In the data rows, 128 means zero.
Some points:
[128 130  96 130 139 121 178 117 161 123 139  96 173 141  71 145 150  49
 156 123 103 139 155 139 205  99 142 120 104  93 166 126 124  75 146 125
 136 161 100 164 130 119  92 167 128 114 105]
[160 113 142 175 149 123 112 148 117  73 117 109 119 141  97 184 143 147
 154 121  73 104 118 111  89 123  95 122 132 104 122 135 137  99 181 147
 142  33 149  91 200 114 128 128 134 175 190]
[ 90 153 159 176 103  76 182  80 107 140 119 162  82 188 127 100 112 159
 120  90 126 126 136 133 104 124 111 144 115 177 179 117 127  49 153 196
  80 138 122 145 113 136 100 155 142 157  92]
[175 117 121 149 112 109 102 151 114 115 146 139 108 114 140 148 132 115
 170 133  99 168 109 217 131 154 115 138  91 148 128 121 129 119 168 129
  96 129 115  73 117 149 116  87  93  85 208]
[ 78 165 176 136 125 115 153 126 207 144 129 183 160 146 124 123 128  74
 113 151 116 130 141 105 157 107 116 151 154  97 101 158 141 107  72  83
 101 109 126 132 103 125 173  96 108 136 137]
[ 90 111 126 148 145 151 110  93  85 172 125  27 165 175 153 107 111 137
  89 133 152 119 139 134 187 139  93 115 150 153 130 130 124 182 192  66
 121 100 188 141  89 106 101 121 128 127 146]
[146 100  94 110 130 126 103 107 150  71 158 131 101 148 137 136 186  91
  85 158 155 156 105 122 122 150  66 112 143 162 153 105 121 168 106 154
 162 152 108  92  46  98 175 113 145 165  99]
[141 156 111 142 108 144 147 126  82 109 121 164 105  50 120 159 107  95
 127 153 129 103 129 136  73 148 110 149 193  99 160 138 118 141 180 132
 134  57 123 111 131 158 115 134 148  59 166]
[141  48  53 156 158 168 147 102 147 155 130 164 131 167 118  92  85 118
  96 109 148 105 117  98 163 154 158 141 123 153  55 164 136 135 150 120
 132 103 124 129 114 186 166 128 110 130 111]
[ 90 157 101  96 134 129 133 160 135 190 139  79  82 144 110 168  95  82
 100  95 115 128 101 107  72 155 128 174 156 134  97 118 129 118  75 108
 140 151 155 160 144 175 142 130 109 194 123]
[108 142  65 126 180 117 108 131 108 158 127 121 131  52 199 117 216 154
 200 116 140  67 147  69 116 143 131 113 112 172 168 186 156 104  69 105
  90 143  77 131 130 113 102 135 157 126 181]
[129  91 194  92 170 167  92 168  53 122 137 142 117 138 136  71 149 123
 135 137 145 142 148  91  95 143 111  73 113  78 120 121 124 122 148 169
 143 193 119 136  86 150 147 136 119 139 161]
[164 116 140 109  97 111 137  92 183 123 135 131 124 148  72  93 115 106
 202  86 113 141 164 131  94 101 131 133 169 123 167 167 143  96 111  49
 159 175 162 137 144 161 105 132 134 142 103]
[154 138 141  89 142 130 164 119 177  93 135  76  94  96 182 110  68 138
 162 151 138 149 110 120 100 122 153 151 104 125 124 116 111 144 174 145
 152 123  85  95 121  90 112  92 132 132 202]
[ 88 112  81 106 150 164  91 127 122 172 118 173  79 201  50 164 140 199
 113 156 178 107 133 135 174 113 154 151 137 103 104 124 109 165 153  82
 123 158 132  75 117 107  55 119 141 146 147]
[175 122 103 147 144 147 115 164 153 113 144 203 130  83 141 113  65 121
 133  80 186 141 137 140 118 152  62 107 105 157 120  82 119 183 118 114
 114 144 111 146 137  45 140 165 125 174  87]
[ 63 137 130 147 125 114  71 101 190 137  97 177 148 148 143 137 102 105
 149 114  74 148 144 142 134 124 164 116 124 133 162 118 106  89 132 132
 170 124 138 190 127 126 122 108 133  92  96]
[161  98 195 124 162 144 119 185 100 137 135 122  89 110 125 130 143 115
  51 131 140 135 129  78 158 129 146  83 167 200 128 107 145 106 145 121
 138 175 107 110 126  64 146  91 133  77 116]
[109  93 100 148 146 124 135 157 149 155 134 109 150  91 145 132 139 162
  74 126 139 120 106 111 114 110 126 157  64 103 104 160 136 175 205 101
 125 159 211 133 104 147 124  93 139 125  67]
[ 95 103 146 156  91  97 125 149 146 150 115 130 140 102  88 103 123  55
 137 161 124 153 172 116 150 113 164 168 106 110 150 167 135 109  82 135
 154 109 144 112 128 115  89 145 114 173 103]
[146 207 129 135  77 113 139  98 114 106 127 148 137 104 136 154 127 177
 109  16 112 127 126 108 193 109 167  60 136 111 139 124 134 201 101 200
 145 128 161  97 124 147 153 141 110 138 152]
[115 134 155 132 135 157 143 123 156 159 121 103 106 138 122 125 129  85
  55 120 149 110 137 179 119 138 121 144  58  95 156 141 127 135  34  93
 141 124 133 124 181 175 151 112 151 115 118]
[118 161 124 107 137 103 132  67 132 113 116 164 118 128 142 125 128 137
  56 152 103 141 158 166 133  89 129 155 115 133 128 156 131  63 132 128
 157 138 142 179 149 117  99 195 108 107 115]
[133 126 148 146 102  86 135  79  88 125  96 165 126 157 221 153 119 125
 127 145 123 107 141 162 150  89 163 135 152  79 142  85 110  61 127  93
 120 131 115 145 115 151 139 146 138 177  80]
[123 140 135 111 134 135 126 170 139  94 122  89 248  95 114 151  81 187
  78  91 124 146 131 177  87 128 154  82 154 157 131 112 136 150 110 153
 113 102  90  89  86 174 104 154 128 165 100]
[151 193 158 131  76  78 141 172  94  96 130 141 155 106  67 106 100 214
 127 166  99 131  82  95 200 137 154  83  88 158 143  87 111 149  80  96
 141  94 139 133 114 184 153 194 142 126 169]
[137 155 186 148 185 164 126  82  64 145 138 116 126 119 119 142 157 129
 211 163 151 157 112 101  69 131 140  98 113 157  62 100 128 139  99 124
 144 147 146  86  86  85 141 140 115  82  74]
[105  62 147 117 131 135 118 104 102 100 148  91  56  74 107 129 110 158
 153 137 125 167 105 151 114 122 142 123 158 112 134 157 149 168 133 160
  99 141  91 158 140  85 199 139 133 106 156]
[140  68 108 114 137 130 166 159 128 145 148 157 141 158 199 121 180 120
 160 128  86 107  89 108  62 118 130 129 133 119 170 122 135 181  90 146
 115  83  97 143 132 107  73 143 150  77 182]
[177 190  67 170  85 145  91 167 151  84 128  91 159 165 158 127  62 146
 106 197 129 136 107 104 105 144 112  74 149 114 124 149 144 163 107 170
 101 184  97 124 151 111 117 134 104 119  91]
[144 153  86  94 116 129 139 157  35 122 141 175 204 122 118 109 145 120
 155 113 104 114 114 171  77 115 133 160 145 127 127 150 121 121 142 120
 133 103 107 153 153  74 164  54 153 130 173]
[150 103 166 114 114 130 121  54 143 130 134 118 145  65 104 115 205 129
 116 172 141 139 129 108  80 159 135  89 126 144  89  84 115 165 159 140
 109 157  92 150 181 117 129  90 109 164 154]
[128 128 138  68  74  72 151 123 160 128 104 130  99 180 146 170 128 146
 140 145 174 116 169 138 108 128 150 100 100 142 144 130 121  44 136 154
  90  88 160 175 119 133 142 152 128 111  83]
[ 84 121 103  93 149 139 132 147 105 118 137 127 110 154 177 110 117  72
 138 124 141 144 109 121 191 132 117 156 126 139  89 129 136 166 119 126
 117 125 148 120 227 192 116 106 114 140  60]
[129 118 133 117 107 140 108 130 117 123 120 120 184 112 117 166 113 147
 168 126 106  94 114 119 136 137  82 195 125 120 151 104 125  85 180 172
 135 124 145  47 154 120 199 140 117  74 184]
[166 125 174 123 128 136 121 120 157 143 137  95 130 126 106 131 122 125
 127  95 140 126 114 130 203 157 100 190 142  74  94 151 141  87  52 145
 139 112 124 190 111 145  62  98 138 124 105]
[104 151 105 154 138 167 126 183 165 152  89  67  63 151 107  72 204 174
 144 125 134  91 160 165 150 101 129 144 153 130  75  95  97 174 176 101
 125 119 153 122 108 134 145 124 126 116  98]
Along one direction, these points spread out more than along any other. Where along it does each point below lie, from 0 to 99? The average is 50, and the first point in the table lies past the average. One standard deviation of the points above along it is 16.
[ 90 153 159 176 103  76 182  80 107 140 119 162  82 188 127 100 112 159
 120  90 126 126 136 133 104 124 111 144 115 177 179 117 127  49 153 196
  80 138 122 145 113 136 100 155 142 157  92] 68
[129 118 133 117 107 140 108 130 117 123 120 120 184 112 117 166 113 147
 168 126 106  94 114 119 136 137  82 195 125 120 151 104 125  85 180 172
 135 124 145  47 154 120 199 140 117  74 184] 33
[164 116 140 109  97 111 137  92 183 123 135 131 124 148  72  93 115 106
 202  86 113 141 164 131  94 101 131 133 169 123 167 167 143  96 111  49
 159 175 162 137 144 161 105 132 134 142 103] 71
[146 100  94 110 130 126 103 107 150  71 158 131 101 148 137 136 186  91
  85 158 155 156 105 122 122 150  66 112 143 162 153 105 121 168 106 154
 162 152 108  92  46  98 175 113 145 165  99] 39
[118 161 124 107 137 103 132  67 132 113 116 164 118 128 142 125 128 137
  56 152 103 141 158 166 133  89 129 155 115 133 128 156 131  63 132 128
 157 138 142 179 149 117  99 195 108 107 115] 71
[129  91 194  92 170 167  92 168  53 122 137 142 117 138 136  71 149 123
 135 137 145 142 148  91  95 143 111  73 113  78 120 121 124 122 148 169
 143 193 119 136  86 150 147 136 119 139 161] 33
[151 193 158 131  76  78 141 172  94  96 130 141 155 106  67 106 100 214
 127 166  99 131  82  95 200 137 154  83  88 158 143  87 111 149  80  96
 141  94 139 133 114 184 153 194 142 126 169] 46
[108 142  65 126 180 117 108 131 108 158 127 121 131  52 199 117 216 154
 200 116 140  67 147  69 116 143 131 113 112 172 168 186 156 104  69 105
  90 143  77 131 130 113 102 135 157 126 181] 35
[166 125 174 123 128 136 121 120 157 143 137  95 130 126 106 131 122 125
 127  95 140 126 114 130 203 157 100 190 142  74  94 151 141  87  52 145
 139 112 124 190 111 145  62  98 138 124 105] 71
